In the rows, zero is written as 128.
Each named turn below is shown by a few rows before and after it. Which turns, in which order, take the first row of each later pair to the second? The first pair is answered.
turn q2:
[112 228 126 124  86 141 111 177 202 116 105 132] => [146 206 118 116  93 183 169 173 112 186  83 118]
[143 134 116 105 121 119 136 133 101 142 117 122] => [147 115 120 106 128 107 123 117  99 138 128 132]
[119 152 107 115  80 141  93 141 120 166 101 170] => [120 138 108 115  91 143 100 129 104 177 105 174]
turn q673:
[ 93  70 113 130 141  45 121 113 122  63 114  80] => [ 80  85 108 104 101  53  66 119 134  87  94 147]
[126 131  99 131 107  89 116 151 125 117 102 123] => [135 109 112 134 107 107 107 121  96 147 113 150]
[147 134 150 136 139 139 109 120 133 107 138 123] => [141 137 146 133 136 138 109 121 139 103 135 127]
turn q35:
[125 135 104 114 119 128 147 154 110 130  97 114] => [118 140 107 115 119 119 136 160 134 112 104 111]
[114 106 115 110 138  75 125 150 127 105 128 108] => [118  93 112 101 133  85 119 140 102 124 122 135]
[139 142 127 154 162 112 171 158 156 115 139 100] => [121 121 124 137 149  86 114 140 175  98 145 139]
turn q357:
[125 100 141 121 131 139  81  95 101 163 141 185] => [145 106 126 119 139 160 149 114  65 183 129 137]
[114 134 112  95 119  95 110 151 147 112 111 121] => [116 120 126  95 118 103  84 130 139 126 120 157]
[134 148 163 121 146 170 160 112 105 139 117 133] => [127 165 148 118 150 155 172 135 126 116 108 105]
[ 87 100 100 100 115  86  97 121 114 106 100 128] => [ 95  84 113 102 119 101  91 101  93 128 102 149]
Now pairs of rows:
Between the rows of a pair lie 2 to 4 turns.
[125 102 133 100 125 164 115 119  63 158 146 178] => [100 131 138 113 110 132  65 135 147  93 156 183] -> q2 q2
[116 159 145 144 142 122 147 144 170  76 170 105] => [104 145 144 135 128 116 109 131 175  77 175 144] -> q35 q673 q2
[139 161 117 128 116 154 177 159 101 151 113 103] => [135 159 118 130 125 141 183 158 108 130 121  84] -> q35 q2
[116 100 133 132 118 114  80  83 141 112 157 173] => [122 156 138 136  98 153  87 114 165 129 142 182] -> q2 q357 q2
[106 128 122 146 158  89 111 122 185  67 138 112] => [111 165 127 151 147 117 118 136 200  78 138 113] -> q357 q673 q2
[113 173  92  83  67 128  98 179 160 121  71 132] => [149 110 104  96 106 166 167 137  51 185  82 113] -> q2 q673
[127  87 127 130 120 137 104  91  86 163 132 176] => [136  94 138 141 132 149 119  84  86 175 139 165] -> q2 q357
[160 162 137 127 105 194 159 143 102 190 112 147] => [136 190 124 135 111 140 169 181 166 110 109  77] -> q673 q357
[126 146 159 157 129 137 102 120 186  95 152 150] => [121 166 132 131 106 125 108 151 190  99 122 140] -> q2 q2 q357 q35
[122 158 131 135 132 122 133 149 176  85 122 102] => [125  83 147 132 147 124 108  83 115 114 141 148] -> q35 q673
[133  74 155 119 135 135 142  94  62 150 145 151] => [113 123 118 111 128  95 177 156 111  94 116  68] -> q357 q357
